In the data rows, the value 128 means zero.
Each pair is two rows. How far apart are they, by a hidden measure? 0 means very close, and 30 very far. Two or three weighted sums of its numbers give each row a place; it is the straight-line distance between the places.
[161,104,106,136,134,187,147,113,150,124,144,96,168,107,76,86,139,75,
 71,152,103]
[147,121,94,102,135,161,161,147,158,118,144,106,167,135,112,111,118,122,
 94,130,104] >> 5
[100,109,134,158,141,117,108,114,117,133,93,136,121,151,133,123,152,127,
 153,118,131]
[103,115,104,138,131,105,110,147,123,114,110,131,118,149,129,142,131,129,
 154,105,121] >> 7
[137,129,173,140,96,98,173,107,91,84,59,177,129,126,147,128,139,138,
 137,62,174]
[97,124,102,130,137,120,106,137,129,123,110,133,124,153,130,137,145,134,
 147,105,123] >> 1
[176,98,96,133,122,230,141,83,157,134,150,56,191,98,65,89,158,66,
 62,145,90]
[96,123,98,127,131,105,110,149,122,119,106,124,117,165,124,150,135,119,
 153,102,126] >> 14
[156,96,108,116,115,174,149,118,156,118,142,91,171,120,83,96,132,86,
 75,135,103]
[156,128,101,132,139,154,162,126,152,119,137,116,145,111,94,108,129,112,
 91,131,95] >> 13
[47,82,101,144,134,117,83,139,114,161,71,138,87,144,121,117,173,101,
 175,135,127]
[100,108,129,142,132,116,109,128,100,134,102,127,112,151,127,134,137,124,
 154,115,141] >> 9
[102,109,136,150,131,111,92,123,114,132,96,135,114,150,134,118,138,116,
 149,118,128]
[111,159,176,118,82,115,95,92,101,170,154,145,114,107,157,150,134,154,
 149,155,183] >> 8
[107,157,162,127,79,131,116,117,105,171,173,152,135,102,173,148,134,176,
 150,136,161]
[105,100,141,151,142,121,109,125,122,140,87,130,109,143,130,127,152,129,
 151,119,123] >> 6
[145,137,114,134,135,136,137,132,177,108,145,89,178,164,116,109,87,121,
 82,123,89]
[94,148,40,62,111,70,158,217,134,45,121,89,134,186,152,169,130,132,
 133,98,117] >> 2
[118,139,79,136,122,124,135,169,111,106,118,137,116,145,118,153,147,150,
 137,83,124]
[98,110,140,150,136,115,99,124,115,137,91,132,94,156,134,120,148,123,
 159,112,130] >> 6
[136,153,128,189,117,135,142,114,68,94,102,182,111,161,148,115,156,127,
 127,25,139]
[80,138,67,98,141,70,105,177,171,94,100,99,122,163,139,175,112,137,
 155,99,114] >> 9
[100,111,113,155,139,119,108,133,109,110,106,145,96,145,119,137,130,132,
 155,104,134]
[97,107,129,153,133,113,115,115,113,123,90,125,97,147,135,128,145,123,
 144,121,133] >> 6
[101,107,143,152,139,121,100,128,113,131,95,134,110,153,131,138,136,112,
 146,113,133]
[103,96,135,143,137,123,98,114,106,116,102,131,102,157,132,122,139,132,
 155,126,125] >> 2
[124,130,157,124,100,128,124,111,113,145,153,131,127,125,148,138,119,142,
 139,138,146]
[157,131,120,116,146,169,161,128,155,108,138,106,155,109,97,102,123,104,
 87,133,102] >> 2
[149,113,109,114,144,166,164,112,154,128,134,107,147,113,93,108,125,97,
 88,130,92]
[55,81,118,127,166,106,70,127,130,152,81,123,90,155,112,125,146,117,
 181,156,132] >> 14
[147,113,90,113,135,166,154,147,138,105,148,95,159,135,107,113,118,127,
 82,131,92]
[98,113,132,143,144,110,111,119,118,124,93,134,108,158,138,126,132,112,
 154,119,137] >> 9
[106,109,133,149,141,112,111,116,127,122,103,132,112,158,124,117,139,111,
 159,111,130]
[156,127,114,130,135,160,154,147,154,123,144,101,149,132,100,92,123,95,
 86,129,98] >> 5
[97,113,101,139,162,89,88,151,150,115,101,99,124,140,134,169,103,135,
 165,128,115]
[126,149,151,125,107,114,119,116,122,142,145,133,129,117,150,151,121,145,
 133,136,147] >> 4
[166,150,113,145,169,90,116,164,154,85,119,104,155,144,172,168,42,152,
 130,136,88]
[154,117,119,120,145,154,152,132,162,108,136,115,142,122,98,105,126,107,
 86,133,97] >> 7
[93,102,139,149,139,115,115,123,129,137,93,140,105,159,122,124,148,124,
 149,115,134]
[155,120,108,117,132,174,146,128,161,117,139,94,170,124,90,102,136,111,
 82,150,92] >> 6
[132,131,164,142,102,113,178,115,79,97,57,193,133,123,129,122,136,144,
 137,59,175]
[155,118,127,132,133,173,162,127,153,120,138,101,153,109,104,104,124,105,
 89,132,98] >> 4
[2,60,76,113,136,135,78,172,101,223,41,117,76,144,115,110,206,90,
 202,159,154]
[98,110,130,159,124,114,95,129,101,132,91,120,106,150,130,123,150,116,
 151,105,136] >> 1
[126,125,140,146,146,120,116,131,134,112,110,137,115,151,121,136,127,122,
 143,120,137]
[151,111,112,124,148,160,157,124,155,107,143,111,151,113,97,101,128,100,
 89,135,99] >> 8
[133,143,131,182,110,130,152,114,69,116,107,175,105,168,142,118,175,110,
 131,28,151]
[160,124,107,126,149,165,161,132,141,112,146,107,146,113,100,105,112,97,
 85,134,109] >> 6
[128,142,150,124,110,119,106,122,117,152,142,136,109,120,150,144,122,143,
 136,146,147]
[118,183,158,147,89,132,134,119,113,176,169,146,144,123,193,162,103,149,
 137,138,125] >> 7
[156,105,158,89,132,117,165,114,141,115,111,157,98,87,105,91,121,116,
 115,146,152]
[151,114,122,127,145,162,164,123,162,116,138,111,161,119,102,98,127,101,
 88,132,112] >> 8
[112,153,184,117,82,122,89,97,111,174,155,143,128,111,172,148,135,144,
 153,162,171]
[103,148,172,115,83,97,84,116,109,164,135,133,111,114,158,134,132,150,
 158,149,166] >> 9
[134,158,113,94,164,74,131,169,156,73,131,102,174,164,174,159,31,179,
 109,123,61]
[114,157,175,119,92,116,96,94,110,166,153,144,126,105,158,148,125,160,
 152,151,162] >> 5
[147,112,108,108,146,164,175,148,147,111,136,127,126,83,83,93,163,108,
 98,124,102]
[106,96,130,147,139,118,109,126,121,128,95,132,95,152,125,131,150,113,
 160,119,130] >> 5
[152,113,97,101,134,160,162,140,141,112,150,106,163,131,110,101,121,133,
 83,117,96]
[180,87,145,64,196,165,169,139,148,109,129,164,64,0,61,35,165,107,
 102,173,123] >> 15
[130,127,173,117,103,93,157,101,107,98,60,162,110,146,143,132,136,144,
 146,80,173]
[135,163,119,180,158,119,172,139,119,143,110,164,89,130,100,143,171,155,
 123,61,161] >> 26
[158,115,107,115,136,167,152,127,150,128,145,100,159,121,88,100,134,93,
 82,141,100]
[117,157,179,110,76,125,96,96,111,168,164,141,119,107,160,145,120,163,
 157,169,176] >> 7
[145,150,162,180,118,65,187,136,86,91,75,208,128,148,128,122,172,139,
 135,60,184]
[136,150,100,126,186,25,72,185,194,64,138,98,184,106,152,202,44,190,
 155,120,109] >> 16
[182,142,141,129,173,5,71,230,198,46,122,81,227,130,211,157,0,233,
 121,130,106]
[99,103,132,149,138,114,103,122,119,139,90,148,105,145,123,122,151,121,
 155,112,141] >> 14
[146,134,111,127,123,137,145,123,169,125,146,102,176,169,117,117,95,108,
 76,113,86]
[218,102,104,113,191,126,77,55,207,87,177,34,117,202,77,255,0,46,
 126,186,150] >> 12
[120,143,176,100,81,132,98,99,108,164,160,147,116,96,164,133,140,160,
 140,161,160]
[144,175,136,159,130,135,130,133,129,141,137,134,140,137,172,156,71,143,
 128,143,87] >> 2
[111,150,176,123,84,120,99,102,111,156,170,140,115,114,166,146,124,152,
 144,163,181]
[131,151,108,146,148,120,154,136,151,108,153,118,168,176,139,120,90,116,
 99,118,79] >> 3
[153,126,103,120,122,163,154,139,164,132,138,90,182,124,99,106,132,98,
 90,146,91]
[112,114,109,145,144,115,110,130,132,133,104,131,118,145,125,131,148,126,
 143,103,140] >> 6
[149,112,108,124,135,163,149,127,160,112,131,103,154,115,103,95,120,106,
 87,137,104]
[153,120,95,99,146,154,158,142,145,114,146,89,161,133,108,110,129,119,
 87,130,103] >> 6
[155,114,82,99,135,159,162,135,144,120,143,108,168,114,102,106,119,128,
 84,122,90]
[121,149,176,123,81,118,89,90,105,165,149,140,117,116,174,135,123,147,
 153,151,164] >> 10
[140,154,95,168,168,128,171,142,115,131,114,173,80,115,92,138,171,147,
 128,86,143]
[151,143,131,158,152,109,179,138,105,127,99,167,96,127,108,129,152,157,
 134,71,154] >> 4
[157,121,107,121,134,150,152,112,164,115,153,86,179,153,108,106,115,93,
 72,132,86]
[151,119,111,128,127,158,147,116,170,124,153,86,180,157,112,110,105,98,
 83,122,91] >> 6
[100,161,165,119,80,137,103,118,101,174,167,153,135,112,172,153,125,163,
 143,134,167]
[52,149,0,61,56,53,141,209,229,50,60,74,80,241,165,164,154,18,
 189,47,176] >> 18
[120,150,173,109,73,115,95,101,106,165,167,152,121,103,160,150,130,147,
 155,148,161]
[151,121,97,99,137,153,159,145,139,122,146,103,155,113,107,117,127,134,
 84,131,108] >> 8
[104,107,141,142,139,108,111,125,118,127,90,140,99,157,120,113,147,119,
 158,110,154]
[79,93,87,149,145,112,85,143,118,161,96,132,102,152,109,136,165,119,
 171,112,142] >> 2
[122,192,159,136,74,131,109,114,105,172,184,152,140,114,196,159,107,170,
 132,156,134]
[157,108,103,146,123,216,157,96,162,128,160,68,182,96,62,101,150,53,
 58,140,86] >> 14
[173,91,162,87,200,165,183,137,178,122,143,194,40,0,52,19,148,67,
 96,198,113]
[150,125,113,128,145,158,157,134,143,113,134,112,145,112,99,106,132,112,
 82,129,99] >> 9
[159,122,127,125,145,163,157,111,146,116,141,111,134,113,96,88,118,104,
 87,135,101]
[185,168,134,162,171,113,126,159,137,105,123,119,152,144,188,163,21,134,
 130,141,87] >> 3
[162,76,163,78,208,176,178,133,188,108,155,193,28,0,58,0,141,56,
 93,210,89]
[157,108,112,123,152,160,166,134,158,134,128,111,144,115,106,94,112,96,
 92,137,104] >> 14
[101,102,130,144,127,114,108,128,114,122,100,127,101,151,140,120,142,119,
 160,114,132]
[114,109,111,169,133,104,108,138,116,144,103,128,113,149,118,139,143,127,
 141,91,134] >> 9
[155,116,106,120,129,170,157,121,146,127,143,88,159,118,91,101,144,98,
 81,137,98]
[50,78,122,149,137,135,86,140,102,155,78,138,106,165,115,111,161,105,
 171,119,145] >> 3
[104,116,117,152,141,108,112,125,117,126,90,138,108,140,130,135,146,129,
 157,107,132]
[96,108,133,150,147,112,106,133,135,133,97,140,96,151,122,126,140,120,
 156,112,141] >> 3
[162,121,138,131,137,155,151,112,138,120,143,127,107,83,92,90,153,90,
 106,147,111]
[166,118,101,111,138,172,156,119,147,113,132,94,165,112,96,90,141,95,
 84,147,96] >> 6
[156,122,107,119,120,182,151,128,159,130,140,90,168,128,93,94,143,98,
 80,138,96]
[199,109,165,92,176,109,86,53,152,107,138,55,98,206,91,179,58,61,
 150,204,130] >> 21
[157,114,88,89,150,160,160,171,109,99,138,124,133,90,96,121,152,129,
 104,133,116]
[108,123,107,161,112,126,125,140,100,117,100,153,105,159,121,134,157,137,
 147,65,147] >> 3
[173,107,100,137,115,210,161,99,166,138,156,73,181,103,69,93,149,65,
 65,153,99]
[101,114,103,134,145,110,117,146,147,122,107,124,121,145,132,150,128,120,
 149,105,127] >> 4
[120,140,132,193,115,127,141,107,76,113,92,170,112,163,141,118,171,126,
 129,37,144]
[107,171,162,121,80,135,116,121,97,170,182,153,132,101,166,166,133,188,
 143,128,162] >> 4
[152,147,125,145,173,120,133,143,134,95,153,108,128,160,100,126,78,91,
 124,147,89]
[134,143,106,139,151,110,153,132,155,104,150,105,167,177,146,113,79,140,
 88,127,93] >> 5
[127,162,146,117,109,98,93,114,135,174,149,152,179,118,211,172,85,187,
 176,142,135]
[144,155,117,133,188,38,63,198,211,41,148,97,181,102,157,196,26,196,
 134,112,118] >> 16
[155,115,114,127,136,172,157,133,145,117,144,99,154,103,111,109,136,92,
 96,144,96]
[97,113,96,143,139,105,116,138,141,116,105,138,128,151,125,136,144,131,
 153,103,126] >> 7
[132,132,151,174,127,116,151,121,103,119,94,166,100,155,128,125,155,128,
 128,67,159]
[105,104,130,150,134,111,105,128,110,122,97,137,103,149,120,124,139,120,
 151,120,136] >> 3
[89,104,127,134,153,94,93,128,141,137,88,122,110,149,129,140,113,117,
 170,134,126]
[105,107,128,141,125,110,108,121,123,140,86,128,106,156,132,121,156,118,
 145,115,132] >> 5
[159,130,113,121,145,161,152,122,146,124,140,108,147,111,97,99,126,94,
 90,130,85]
[149,143,108,160,142,126,165,139,106,129,99,160,92,128,98,157,164,176,
 135,67,156] >> 20
[120,110,144,161,142,119,124,117,110,122,100,133,101,155,131,136,152,118,
 138,110,139]
[114,153,175,110,85,136,106,101,110,158,164,135,125,116,159,140,126,156,
 161,155,179] >> 8
[123,152,164,117,96,120,119,123,135,149,142,139,129,121,155,141,124,149,
 149,147,155]
[139,133,128,149,160,161,144,120,138,110,166,122,116,103,89,112,117,72,
 81,134,113] >> 2
[140,178,147,163,103,148,129,141,115,165,141,147,134,127,197,174,83,166,
 135,139,101]
[145,125,120,123,134,170,158,128,146,122,138,106,147,120,96,101,121,100,
 94,144,96] >> 10
[154,129,112,125,133,159,161,111,156,113,143,106,148,128,95,100,123,103,
 78,140,97]
[132,165,120,80,159,36,117,170,163,62,130,85,174,164,174,163,33,208,
 99,119,52] >> 6
[100,158,156,117,67,127,103,112,109,178,180,158,126,106,170,165,134,177,
 149,147,161]
[152,124,110,138,141,152,143,120,141,101,159,103,132,105,73,110,121,68,
 91,164,100] >> 10
[161,125,117,128,137,163,161,128,145,119,138,109,152,122,100,100,130,106,
 95,138,98]
[121,117,139,173,118,119,127,109,94,116,98,155,103,154,133,123,173,125,
 134,71,135] >> 7
[154,135,120,138,146,164,153,125,145,123,147,107,157,118,100,96,117,98,
 83,124,98]
[158,98,127,109,154,177,162,130,148,123,140,122,110,71,79,85,142,93,
 95,150,110] >> 3
[125,153,162,108,75,129,97,108,100,174,160,137,114,112,161,139,130,153,
 149,159,168]
[147,111,109,124,135,155,156,126,156,129,144,104,148,122,114,88,140,98,
 87,138,115] >> 4
[160,108,101,128,136,171,168,135,148,122,144,96,164,114,80,104,127,94,
 91,138,89]
[147,161,114,125,170,58,92,192,167,78,135,112,180,126,166,194,38,183,
 127,133,96] >> 8
[157,112,110,131,145,157,153,130,146,132,141,112,147,101,100,104,125,94,
 90,138,94]
[16,255,223,133,0,159,27,57,0,255,255,241,145,0,249,205,251,255,
 178,150,255] >> 21
[128,130,147,156,119,122,131,117,100,109,85,156,104,146,133,115,159,121,
 133,74,140]
[124,153,158,138,94,122,121,120,128,166,162,137,147,121,186,141,98,165,
 154,146,142] >> 7
[153,123,98,117,133,152,156,153,136,104,136,112,145,131,105,117,145,137,
 101,129,97]
[142,145,111,166,162,120,169,141,121,152,104,160,66,128,105,145,171,161,
 126,76,150] >> 23
[127,144,137,198,110,121,157,106,73,91,100,191,105,167,149,123,177,122,
 125,28,157]
[107,108,122,155,136,114,102,119,110,128,93,130,100,152,127,135,133,125,
 150,117,147] >> 10
[115,130,0,55,122,134,169,255,39,71,98,113,124,95,127,232,177,166,
 140,104,124]
[104,101,143,134,143,111,113,123,117,130,95,141,104,145,123,130,129,121,
 159,114,138] >> 8
[173,159,132,151,173,115,127,147,164,96,116,129,162,151,192,166,22,144,
 131,144,92]
[161,114,105,132,143,167,159,127,145,118,143,107,148,123,95,98,124,106,
 88,140,102] >> 9
[132,136,142,193,111,116,138,104,77,106,94,168,109,157,143,133,166,121,
 126,48,148]
[113,148,168,116,84,116,104,103,120,162,159,143,122,100,171,152,129,168,
 156,157,176] >> 6
[146,121,108,100,130,150,165,147,138,101,148,121,165,130,103,109,132,126,
 79,126,108]
[125,170,155,138,83,144,105,111,108,185,192,143,127,111,180,178,98,166,
 136,154,155] >> 1
[119,154,169,116,74,123,98,113,104,177,159,135,118,114,166,140,128,154,
 154,165,173]
[117,163,175,109,85,123,90,94,109,166,152,128,124,98,162,160,134,148,
 152,156,165] >> 6
[96,106,136,148,141,112,103,115,124,137,84,144,115,157,127,127,141,119,
 157,114,134]
[143,152,117,148,150,116,163,142,148,111,142,121,157,186,142,117,72,129,
 81,124,71] >> 5
[157,125,94,100,130,156,163,144,135,126,144,97,169,128,117,100,124,120,
 78,119,112]
[146,130,106,89,134,127,156,145,145,109,146,111,165,169,124,113,83,142,
 96,126,83] >> 4
[61,82,78,130,135,110,100,150,128,130,84,125,111,157,120,133,160,115,
 172,98,131]
[97,105,125,148,138,113,106,119,112,135,93,135,111,152,127,125,148,123,
 159,118,139] >> 11
[115,156,175,122,77,122,104,98,106,166,153,142,119,102,156,131,124,161,
 163,156,171]
[134,175,108,76,151,74,142,143,144,77,130,93,181,186,158,146,57,192,
 99,115,55] >> 4
[125,133,123,150,144,120,112,124,124,121,109,140,124,144,124,148,126,121,
 130,113,130]
[152,144,113,126,140,122,150,138,147,117,140,104,162,149,136,128,87,126,
 93,123,77] >> 4
[154,118,113,123,144,146,150,116,158,122,147,109,157,124,101,101,116,107,
 88,132,100]
[142,120,171,81,105,113,170,109,130,100,97,170,108,95,116,109,134,156,
 137,133,173] >> 6
[125,150,173,106,75,118,95,109,111,178,160,157,122,99,158,153,138,164,
 155,158,168]
[125,157,182,120,84,119,109,105,119,168,159,137,113,106,165,154,140,158,
 151,158,167] >> 6
[93,122,107,144,137,105,112,155,132,126,112,132,125,152,130,137,145,132,
 151,104,124]
[158,163,150,169,146,139,148,137,124,111,122,143,132,154,177,161,58,126,
 123,145,71] >> 15
[95,104,130,155,134,111,112,128,120,129,95,140,105,159,125,129,140,119,
 149,105,136]
[134,120,164,151,88,90,180,101,85,76,66,184,142,138,144,120,147,152,
 138,64,166] >> 4
[136,147,99,114,126,119,149,127,159,119,150,112,173,178,134,109,74,116,
 80,106,78]
[92,117,101,131,138,102,112,143,126,130,102,116,120,145,121,133,124,137,
 155,102,134] >> 13
[144,114,99,101,145,155,149,145,129,113,150,105,164,120,113,99,132,133,
 88,120,98]
[167,110,101,111,135,175,166,132,151,130,140,108,157,120,94,94,140,104,
 84,135,96] >> 2
[111,106,135,150,145,105,99,129,134,130,108,118,120,148,130,146,118,121,
 161,128,112]
[142,126,93,100,140,158,166,144,147,118,149,103,182,124,108,117,121,126,
 102,121,94] >> 10
[139,137,121,198,113,129,137,112,71,123,107,173,102,162,139,132,178,128,
 120,36,144]
[137,153,107,101,147,77,140,160,159,97,125,108,172,168,161,146,64,181,
 101,112,74] >> 5
[255,97,138,78,189,124,83,1,178,111,165,28,74,248,65,220,7,14,
 135,222,145]
[150,139,111,122,139,146,142,120,160,123,133,100,172,150,117,110,99,103,
 87,122,94] >> 18
[156,117,107,127,147,160,161,122,138,112,154,102,150,114,97,91,128,105,
 85,136,97]
[109,154,178,104,79,123,106,109,109,171,172,148,116,110,174,146,132,151,
 155,145,182] >> 4
[62,84,146,138,123,107,90,126,124,155,85,133,97,166,118,99,162,105,
 189,152,139]
[170,167,127,160,172,120,126,153,142,100,120,123,153,144,184,165,33,138,
 141,140,89] >> 7
[93,116,96,149,143,109,124,156,120,117,107,131,107,155,130,143,136,127,
 142,98,133]
[109,151,185,112,82,122,103,106,100,179,157,147,110,109,164,147,128,144,
 150,146,171] >> 4
[155,125,110,122,156,152,148,118,160,108,144,107,158,98,89,103,131,103,
 82,132,93]
[97,117,112,139,128,106,115,157,122,125,100,125,118,150,135,138,142,132,
 148,99,125] >> 1
[105,119,106,136,159,99,89,149,140,129,103,123,126,145,130,159,111,140,
 153,127,119]
[173,112,109,128,132,181,166,137,138,119,151,86,169,122,95,98,129,100,
 89,147,96] >> 6
[109,152,178,111,82,123,94,99,95,169,156,131,123,108,154,140,129,156,
 150,167,163]
[99,156,153,125,76,126,98,123,110,176,168,161,123,121,169,152,140,182,
 147,141,155] >> 8
[162,106,103,138,131,155,168,122,153,111,144,118,157,114,96,96,120,90,
 89,140,96]
[139,152,116,117,163,86,135,163,142,97,128,109,165,153,169,155,56,178,
 115,123,73] >> 7
[112,150,177,104,80,113,109,104,111,146,130,135,107,117,157,124,120,159,
 155,146,170]
[152,121,102,99,139,161,153,151,139,99,142,107,161,119,104,109,128,117,
 86,129,93] >> 13
[153,131,100,104,151,157,159,147,129,104,149,103,170,123,103,108,124,131,
 84,120,96]
[138,122,62,82,161,154,185,237,40,75,140,136,146,77,119,156,152,188,
 103,104,112] >> 2
[130,131,166,119,110,124,128,114,115,129,130,141,115,103,136,133,131,135,
 141,137,156]
[124,159,113,123,140,91,168,160,129,110,120,128,148,174,170,133,65,157,
 90,128,48] >> 8
[111,102,132,164,140,112,95,125,116,124,90,135,105,150,123,128,145,120,
 157,114,133]
[122,174,153,134,74,138,127,113,113,184,187,157,134,122,206,176,116,174,
 137,145,139] >> 11
[150,123,107,107,131,156,162,146,140,109,133,111,172,128,119,118,114,129,
 85,124,90]
[150,109,118,127,144,171,158,131,141,122,146,116,140,117,99,90,132,103,
 95,132,107] >> 7
[120,146,165,118,89,106,109,107,124,154,136,133,124,115,155,136,131,151,
 155,165,182]
[110,122,116,129,137,117,129,147,128,122,108,124,124,151,133,139,129,150,
 140,104,128] >> 10
[117,158,181,118,84,114,92,114,117,161,160,139,108,113,166,145,125,157,
 156,159,172]
[143,141,165,151,100,96,200,95,90,79,71,189,130,136,136,121,142,159,
 143,51,182] >> 3
[160,109,105,124,135,167,161,129,136,108,142,103,149,116,104,92,121,101,
 98,127,101]
[122,138,128,192,118,138,139,120,76,95,100,168,104,162,143,118,176,130,
 129,43,153] >> 8
[138,161,119,77,161,11,129,171,168,49,120,77,201,165,174,150,31,243,
 108,113,56]
[149,122,90,103,137,144,170,157,130,98,140,111,171,118,121,112,116,134,
 91,121,95] >> 21
[159,122,111,137,148,166,156,121,158,126,154,109,145,107,94,99,134,101,
 76,147,104]
[127,150,167,124,86,135,119,101,100,171,154,139,124,112,163,151,117,155,
 145,151,161] >> 2
[110,95,132,159,114,123,111,111,92,121,95,157,102,160,127,121,151,124,
 143,92,156]
[152,128,109,122,154,152,160,122,153,107,147,115,144,118,99,103,121,108,
 83,141,112] >> 9
[134,129,157,140,98,112,172,116,87,102,79,186,130,127,135,125,142,141,
 137,70,182]
[168,151,119,132,174,100,102,140,151,99,123,116,147,135,166,181,41,131,
 138,142,96] >> 4
[116,112,120,157,127,117,133,123,101,131,109,132,105,141,126,141,164,135,
 137,83,137]
[162,109,194,58,161,79,43,83,169,143,99,48,102,176,121,145,75,74,
 163,255,146] >> 19
[156,103,113,120,141,159,155,131,157,125,146,116,151,120,89,104,130,111,
 86,143,112]
[154,153,120,124,171,51,114,179,171,77,110,99,204,133,190,171,13,208,
 118,122,91] >> 7
[121,143,170,120,67,118,96,105,105,175,153,131,118,104,159,140,131,163,
 140,163,171]
[104,116,125,149,142,113,103,127,113,129,102,123,108,149,121,120,133,129,
 147,112,138] >> 5
[142,145,132,154,157,114,185,145,115,128,109,176,78,110,102,127,158,141,
 138,86,154]
[163,122,116,133,149,162,147,116,145,124,146,109,148,115,97,103,129,109,
 91,136,102] >> 19
[151,157,117,138,170,98,112,158,165,95,139,113,149,139,159,173,48,149,
 135,125,92]
[162,118,104,131,130,169,163,121,150,118,142,114,146,115,98,112,133,108,
 87,136,92] >> 7
[141,151,105,144,155,124,146,135,157,114,153,104,159,166,133,118,98,114,
 91,122,92]
[118,149,187,118,77,129,105,103,107,170,167,145,130,113,158,152,132,154,
 148,155,172] >> 7
[143,138,135,140,152,116,174,143,131,130,104,176,79,95,93,122,164,134,
 118,93,149]
[111,129,158,116,104,101,126,117,112,133,109,155,114,115,134,130,145,144,
 143,123,181] >> 8
[120,160,168,115,93,123,92,112,116,169,156,137,117,109,166,139,138,155,
 154,160,170]
[110,157,178,106,83,123,102,108,115,169,149,145,118,111,161,137,136,153,
 152,161,173] >> 2
[81,84,124,159,133,108,102,128,109,139,94,125,94,147,115,130,150,111,
 161,118,142]
[165,112,95,115,129,177,164,125,156,121,143,80,163,123,86,100,152,85,
 88,141,104] >> 7
[151,130,122,119,139,176,152,133,159,120,132,108,145,120,101,107,144,109,
 93,124,102]
[166,109,105,121,135,167,154,129,159,131,143,89,161,118,89,98,142,107,
 76,137,96] >> 6
[123,145,159,125,89,128,119,107,122,153,131,139,129,120,159,140,121,150,
 143,153,150]
[106,102,130,148,141,120,120,120,114,125,93,136,106,141,132,110,145,127,
 142,116,129] >> 2
[20,92,54,95,137,69,85,154,160,146,92,107,100,160,113,140,164,95,
 209,124,129]
[114,149,178,109,78,118,94,104,104,169,165,145,119,108,149,135,130,154,
 156,159,174] >> 6
[157,111,93,103,156,151,170,159,110,95,135,118,149,93,103,106,134,126,
 90,135,125]
[13,46,86,145,157,138,76,152,108,185,60,130,81,140,102,106,179,100,
 194,139,123] >> 8
[123,114,127,143,147,88,94,128,144,126,105,124,112,157,133,137,111,107,
 157,128,127]
[166,92,128,100,174,186,174,136,165,121,141,141,69,14,54,32,165,78,
 94,174,101] >> 1
[64,67,103,169,118,129,92,143,79,158,74,141,94,163,124,119,185,102,
 149,95,143]
[117,146,49,54,142,135,219,255,3,22,152,117,186,92,152,174,135,201,
 99,124,75] >> 5
[134,114,21,53,167,141,182,255,0,79,110,118,126,38,97,248,160,208,
 120,132,119]
[156,110,105,115,141,172,162,123,161,118,144,98,160,127,86,111,139,104,
 90,140,84] >> 11
[105,110,142,147,137,104,106,115,113,125,89,126,103,149,129,122,133,115,
 159,120,126]
[119,156,178,112,80,125,104,102,98,171,160,136,114,100,162,147,133,156,
 153,160,174] >> 2
[44,91,79,122,129,97,97,161,145,157,67,111,105,160,122,133,169,92,
 193,120,145]
[96,125,101,134,146,107,104,139,134,116,108,123,120,146,131,141,146,134,
 151,103,121] >> 5
